(in the rows, 128 means zero)
A state moves one step at a time under one of 6 hidden systems, and each row is a state written as 26 numbers. Each run below is a few steps of one system.
trace 1, baza:
[[144 135 140 118 133  80 102  87 122 132 160  70  51 140 160  90 175 114
  136 124  92 184 123 133  89  89]
 [131 120 112 138 142  94  82  74 109 109 154 147 102 110 155  83 141  76
  156  68 103 141 183  94 124  69]
 [159 126 117 115 181  96  90  50 111 159 169 140 114  97 121 112 133 113
  148 131 172 122 173 128 200 138]
 [ 93  86 160 126 198 137 155 103 138 157 138 129 121  97  95 108 166  78
  203  98 172 106 122 130 142 169]
 [155  78  81  87 140 137 152 143 120 135 113 162  93 140  85 169 146 142
  208  89 166 111  96 183 144 123]
 [145 117 144 114 126 114 162 128 112 158 133  90  37 168 129 119 188 152
  166 152 126 177  76 171  96 135]
 [117 120 116 144  92 102 110 118 118 106 124 127  74 148 172 113 171  99
  168  54  59 161 118 123  77  60]
 [184 148  98 108 132  67  57  52 115 131 171 105  83 123 158 119 130 132
  109 130 115 157 168 129 163  82]]
trace 2, lofat (8 x 26):
[[112 103 190  79 132 116 106  94 129 104 140  82 104 110 119 153 140 100
  167  68 127 125 129 174 144 120]
 [178 115  97 101 142 114 156 121 125 161 134 112  47 163 121 129 158 162
  158 159 145 157  94 154 108 129]
 [ 89 145 144 204  97 114 115 131  66 153 132 151 124 138 149  96 197 111
  160 116  93 162 113 154 153 124]
 [173 140 141 129 105 122 117  49 112 125 133 140  84 154 190 132  82 152
  107 127 118 130 186  92 171 126]
 [149 145  73 143 164 115 107 150  97 161 155 164 177 101  80 100 126 135
  102 197 181 128 145 133 171 145]
 [ 97 112 175  91 139 113  77 107 109  70 155 114 154  83 109 118 113  66
  139  58 126 127 176 132 134  88]
 [185  88 112  42 161 140 174 132 131 118 130 125  66 153  84 146  96 161
  151 153 191 136 125 144 104 133]
 [ 65 127 170 165 124 123 127 166  86 158 135 118 144 116  95 120 216 106
  184 116 123 148  72 205 145 149]]
trace 3, zabun (8 x 26):
[[130 106 135 125 134 168 184 153 116 122 113 168 129 143 108 118  97 138
  132 150 166 120 139 103 118 159]
 [ 86 119 183 131 102 131 119 135 102 112 124 115 129 124 126 141 158 108
  158  86 108 136 113 172 138 125]
 [151 141  95 134 129 120 132 110 188 166 109 102 122 139 156 158 130 159
  116 142 107 104  94 125 129 140]
 [133 138  95 158 127 115 128 161  75 140 145 163 125 136 110  84 155 128
  128 165 139 165 131 134 121 113]
 [145 123 143 104 107 116  98  80 124  93 132 122 104 130 156 144  98 122
  127  81 107 126 169 121 144  94]
 [119 138 146 149 159 150 160 119 152 157 125 131 155 121 129 115 109 135
  103 175 157 107 132  91 142 185]
 [ 99 113 142 112 148 104 100 147 104 116 154 110 133  99  86 107 175  84
  159  97 131 148 119 168 113  99]
 [165 106  94  89 129 143 155 115 191 126  96 121 104 148 142 174  87 160
  133 111 128  92 113 111 111 130]]
trace 4, zabun, 8 rows:
[[100 138 209 150 107 149 145 104 118 125 124 109 129 135 156 125 116 130
  114 134 118 128 139 115 146 164]
 [104 139 112 150 153 103  97 127 155 156 138 107 163  93 124 120 166 102
  130 119 115 117 107 136 134 124]
 [171 116  84  85 151 113 127 136 142 131 135 124 108 130 101 134 117 144
  127 147 155 130 125 136 112 113]
 [118 111 145 137 106 155 162 147 104 101 112 156 114 149 129 108 112 125
  139 119 128 138 144 107 100 122]
 [111 133 157 142 103 135 116 116 126 133 120 128 146 124 140 159 128 132
  134 106 120 110 125 153 174 142]
 [135 145 123 130 147 109 126 124 151 157 137  90 116 127 133 116 149 141
  108 164 122 142 104 127 110 135]
 [134 123  80 140 129 120 115 142 113 119 133 159 133 125 118 107 134 112
  138 111 123 134 139 116 113  92]
 [149 122 154  99 119 138 134 107 117 114 131 130 118 136 129 147  92 148
  120 131 150 122 152 133 158 143]]
trace 5, gez (8 x 26):
[[179 126  66  86 126  84  90 117 136 120 144 105  78 137 130 140 140 144
  129 119 113 151 118 153 106  69]
 [153 120 109 113 170 124 131 109 118 114 153 156 123 116 114  77  90 106
  110 149 163 136 187  68 111 116]
 [ 95 122 187 115 108 152 112 124 125  86 121 129 178 104 122 158  84 112
  115  87 130  96 159 134 163 139]
 [133 127 151 102 155 130 145 124 166 168 129  85 131 121 108 167 141 156
  130 163 157 109  86 167 154 179]
 [ 89 128 113 159 144 122 141 190 127 139 130 120 145 117 100  83 179  98
  139 139 115 151  87 128  67 115]
 [152 115 116 117  71 151 159 156 117  97  94 151  93 179 148 154  98 164
  130 115 105 138 119 127  96 104]
 [156 159  98 178 127 119 121  94 125 166 134 153 128 137 170 107 119 152
   92 178 124 131 151  87 164 146]
 [116 142 122 124 112  91  54 116 120  99 147 112 159  95 132 132 135  98
  115  77  92 130 149 147 143  75]]
trace 6, keba:
[[170 119 122  83 179 118 140  84 168 126 149  95  81 129 137 104  93 127
  104 153 151 134 158  74  88 125]
 [ 68 113 157 156 156 151 133 151 122 132 123 152 194  86  89 122 145  84
  161  96 150  95 123 138 151 158]
 [160 121 175  75  78 145 158 142 100  93 118 105  76 177 127 165  91 182
  111 151 135 156 119 167 118 132]
 [ 96 137 119 192 155 127 151 108 194 180 109 106 118 127 176  93 173 103
  141 127  89 112  92  70  86 147]
 [115 142  92 148  63 126  89 204  59 102 119 180 186 129  94 159 136 146
  124 117 116 140 116 195 167  90]
 [199 142 102 101 143 103 127  60 162 133 144 101  56 156 178 112  84 160
   82 172 126 145 168  62 106 114]
 [ 69 127 122 172 179 121  88 127 140 158 142 149 219  51  95 114 171  62
  162  87 144  81 129 135 179 146]
 [176 109 167  22  90 134 134 152  77  57 141 106  85 159  84 170  67 174
  102 144 162 167 146 188 122 105]]
trace 7, gez:
[[115 125 176  94 159 120 124 142 107 111 162  92 136 106  82  95 128 107
  110 160 161 154 140 139 107 135]
 [102 105 146 117 130 162 167 154 183 111  93 116 148 128 123 150 106 120
  134 101 121  90 105 105  84 142]
 [133 143 108 157 102 142 149 178  95 155 117 159 149 149 109 140 138 173
  118 180 145 136  95 163 156 155]
 [115 158 143 159  99 105 113 125 136 130 127  84 106 144 175  99 155 125
   97 136  65 164 113 109  79  98]
 [182 122  27 115 127 114 106 125 147 128 118 170 129 134 130 154  97 148
  127 109 129 104 138 118 137  87]
 [138 148 172 117 137 113  96 106  74 108 173 119 134 114 115  90 104 125
   85 171 154 162 185 122 157 127]
 [104 114 154  96 153 136 118 101 206 110 113  84 158  93 134 156 103  96
  123  73 112  77 130 105 111 131]
 [136 116 108 104 151 139 146 182 103 151 132 150 156 122  55 148 133 155
  141 176 194 122  99 188 158 163]]
trace 8, kige (8 x 26):
[[152 149  71 135 116 112 101 148 136 142 125 142 155 127 123 148 121 154
  104 144 125 121 118 144 149 115]
 [123 145 167 133 133 111 107 109  96 121 161 113 130 118 130  93 122 118
  100 156 135 157 161 117 139 128]
 [127 113 101 119 152 126 122 111 174 116 117 132 144 108 132 128 106 101
  129  89 125  94 144  89 109 112]
 [124 113 146 102 161 133 145 136 120 147 140 126 136 111  83 139 138 133
  148 149 179 120 115 164 157 163]
 [110 108 168 137 111 146 168 122 122 111 112 124  77 155 155 108 135 115
  157 102 108 146 127 104  83 121]
 [144 129  65 138 104 132 130 167 145 145 100 154 147 139 120 174 133 161
  136 124 121 106  88 160 145 121]
 [122 157 180 147 103 113 113 124  73 133 154 106 111 141 142 102 146 142
   98 174 118 177 137 146 145 137]
 [140 136  76 137 124 112 101 115 170 110 119 131 142 119 160 122 101 111
  103  93  89 109 150  72  96  83]]
trace 9, kige, 8 rows:
[[127 136 151 157 122 106 117 101  66 142 157 135  83 142 144  85 166 121
  146 143 123 177 143 139 146 124]
 [138 125  62 150 121 110  99 104 145 127 115 167 131 123 157 133 129 110
  150  72  98 107 144 103 132  84]
 [133 136 122 135 158 103  99 109  97 168 161 133 141 102 103 124 161 128
  144 151 164 134 130 170 199 152]
 [116 109 148 139 143 115 128  80 122 118 139 126  77 130 163  80 149  84
  164  82 104 148 154  88  94 100]
 [154 108  48 124 147 125 124 132 147 158 113 174 141 119 103 169 140 139
  177  99 151  88 106 159 171 127]
 [108 132 192 159 125 120 136 104  59 149 155 127  83 144 138  87 177 119
  159 149 136 178 135 152 155 150]
 [135 121  59 151 105 114 110 112 161 123 102 156 114 133 172 139 136 112
  155  53  71 109 126  99 103  72]
 [153 146 101 133 144 100  95 121  89 179 160 141 145 111  95 142 154 155
  130 177 172 133 121 190 216 153]]
trace 10, keba, 8 rows:
[[120 112  90 111 186 109 103 130 158 143 144 127 167  76  85 123 148  88
  153 102 157  96 124 135 135 119]
 [138 107 172  73 128 150 154 156  87  82 141 133 115 135  82 120  90 135
  121 150 172 152 154 139 109 131]
 [103 113 178 149 139 163 181  92 167 143 104 119 103 141 165 130 127 117
  156 109 120 101 117  87 115 174]
 [ 99 138 132 158  88 132 131 185  97 148 112 133 150 141 110 151 178 149
  144 135 113 141  70 200 147 138]
 [161 147  99 134  92 106 119 117 131 112 126 111  77 164 176 106 117 147
   94 139  78 165 138  91  77  76]
 [125 134  48 179 159 118 101 118 150 170 126 181 184  94 129 120 145 108
  142 111 133  85 136 107 173 129]
 [160 137 152  76 120 108  89 123  62  93 168 123 127 119  89 131  95 147
   94 162 166 164 175 167 167 111]
 [123  97 162  96 187 130 149  58 202 130 129  84  96 108 151 121 114  89
  152  87 134  96 145  73  98 144]]
trace 11, lofat, 8 rows:
[[155  86  52  98 153 115 107 103 158 123 116 163 113 112 117 156 131 102
  194  39 134  89 133 136 134  85]
 [135 141 171  92  84 129 136 194  72  92 141  95 112 159  96 128 123 165
   85 185 128 190 106 180  93 115]
 [ 86 103 171 177 180 146 172  69 147 176 124 138  95 121 155  89 178  82
  202  97 133 111 122  86 133 174]
 [190 148  58 114  57 107  79 127 120 123 112 149 125 156 149 209 108 197
  111 110 100 118 115 185 190  92]
 [ 97 165 192 162 162 110 132 127  98 141 177  85 134 115 125  29 149 101
   66 220 138 184 153  81  86 147]
 [141  80  48 135 149 140 125  83 145 129 102 223 133 110 137 151 110  95
  210  21 144  62 165  99 175 106]
 [152 158 176  60  75 122 107 195  79  76 149  76 152 146  78 166  78 190
   37 207 142 176 122 200 130 119]
 [ 69  90 177 153 239 133 171  71 174 177 146 105 100  89 121  49 194  40
  206 104 156 113 125  75  94 174]]
trace 12, baza (8 x 26):
[[131 116 110 110 155  78  84 103 135 156 153  89  99 107 111 145 202 107
  184  83 117 136  90 197 148 107]
 [150  85 154  62 160 113 138  85 127 103 151  97  43 133 119 110 132 103
  173  89 142 156 144 128  87 100]
 [153 114  56 155 157  98 121 102  98 159 147 174  71 134 133  78 179 107
  186 117 134 156 137 118 125  93]
 [120 118 178 127 129 105  98  67  81 139 157 113  84 121 139 128 173 108
  178  88 130 149 139 179 190 132]
 [148  90 106 101 184 116 140  65 183 153 127 110  72 119 142 126 144 102
  186  79 136 102 126 105 114 124]
 [141 111  83 109 166  90  98 143  93 141 163 137 108 109  75 105 187 103
  175 118 156 159 115 179 134  94]
 [136  91 189 103 129 139 163  77  94 117 134 127  37 158 142 120 137 121
  188  97 144 152 145 135 133 138]
 [151 118  42 160 154  95 117  99 151 179 125 148  88 130 149 118 188 116
  187  97 109 124  99 127 125 102]]

Which system made each run below?
trace 13, 2 rows:
[[ 98 118 212  77 128 124  80 103 104  73 154  97 163  85 101 147  98  93
  125  77 141 119 173 160 169 120]
 [179  99  68 105 200 147 186 100 186 163 117 157 100 133 121 116  89 140
  141 157 185  90 141  62 110 161]]

baza
trace 14, 2 rows:
[[186 127  46  90 136  92  97 106 182 150 126 105  99 133 137 175 130 157
  132 113 114 113 101 150 132  96]
 [150 129 110 157 121 152 176 156  80 134 126 179 102 166 126  78 111 152
  116 194 152 163 146  90 103 138]]

zabun
trace 15:
[[ 99 132 133 179 114 130 116 110 114 139 121 154 142 120 156 116 147 107
  146  97 102 120 138 115 153 127]
 [152 116 127 105 118 114 116  98 116 134 132 123  91 138 131 155 139 140
  160 105 129 130 123 168 161 121]]

gez
trace 16, 2 rows:
[[157 134 119 123 153 111 116  77 150 173 137 114 115 120 142 150 135 148
  135 143 146 110 123 142 184 157]
 [127 119 122 138 164 114 145 124 117 143 147 124  88 133 122  68 159 103
  147 147 136 160 129 101  82 121]]

zabun
trace 17, 2 rows:
[[154 109  79 104 191 116 159 136 178 182 130 109 104 125  94 127 158 141
  154 162 165 117  79 137 102 151]
 [ 85 137 134 164  73 109  95 161  99 110 120 123 137 129 141 131 183 107
  149  72  66 153  97 169 114  82]]

lofat
trace 18 (2 x 26):
[[110 106  79 106 175 120 121 186 145 131 136 134 177  86  51 122 154  96
  151 120 160 111 100 154 104 116]
 [133 105 224  90 107 152 158  80  94 102 129 113  68 156 142 149 104 142
  154 112 145 142 153 147 157 159]]

kige
trace 19, 2 rows:
[[118 146 170 153 163 128 133  63 155 139 148 109 128 114 174  72  98 103
   83 163 127 125 183  35 121 157]
 [104 116 101 113 112 128  80 155 139 105 115 151 205  87  95 191 120 111
  147  52 127  77 120 181 181 106]]

gez
trace 20, 2 rows:
[[127 141 138 170 126 112 115  81 106 122 144 135  96 134 178  64 130  99
  116 127  94 158 176  63 109 102]
 [134 122 121 122 174 123 100  75 136 142 149 156 166  84 117 130 106 102
  135 110 170  85 178 113 197 150]]

zabun
trace 21:
[[156 135 117 133 134 127 152 122 113 154 136 135  91 151 131 111 129 155
  121 180 147 152 129 119 130 145]
 [115 127 106 146 107 129 117 158 105  97 123 158 145 128 125 107 123 109
  125 106 109 137 143 113 103  88]]

kige
trace 22:
[[ 92 154 160 159  99 103  78 137  79 125 150 117 157 112 126 119 165 113
  120 120 103 156 127 172 166 113]
 [164 143  96 101 144 102 104  92 191 129 133  84 120 121 153 143 100 143
   84 139 113 112 133  97 113 112]]

zabun
trace 23:
[[137 118  80  94 111 126 111 194 133 111 113 134 166 120  76 175 130 149
  131 112 135 114  88 189 125 103]
 [ 88 124 220 121 130 133 155 126 139 111 134  60  95 136 141  95 148 105
  122 133 104 160 113 115  64 137]]

lofat
trace 24 (2 x 26):
[[143 124  80 139 128 130 161 148 170 163 101 123 106 152 135 145 151 155
  146 140 116 117  72 134  99 134]
 [ 92 157 141 185  78 126 117 150 120 128 116 120 150 137 162 117 152 127
  103 128  70 142 106 122 112 113]]

lofat
trace 25, 2 rows:
[[128 137 105 115 184 100 105 103 202 160 142  78 147  91 126 122 142 108
  110 137 129 101 113 107 113 135]
 [114 106 137  94 142 135 120 170  89  85 146 149 155 104  65 110 114  98
  137 115 164 137 152 144 117 107]]

baza
trace 26 (2 x 26):
[[177 140  69 109 150  67  79 103 111 149 168 110  83 125 120 110 168 134
  132 143 127 168 125 158 135  84]
 [163 120  96 140 141 122 118  80  87 123 145 189 102 132 144  95 101 118
  141 120 149 134 194  85 159 108]]

kige
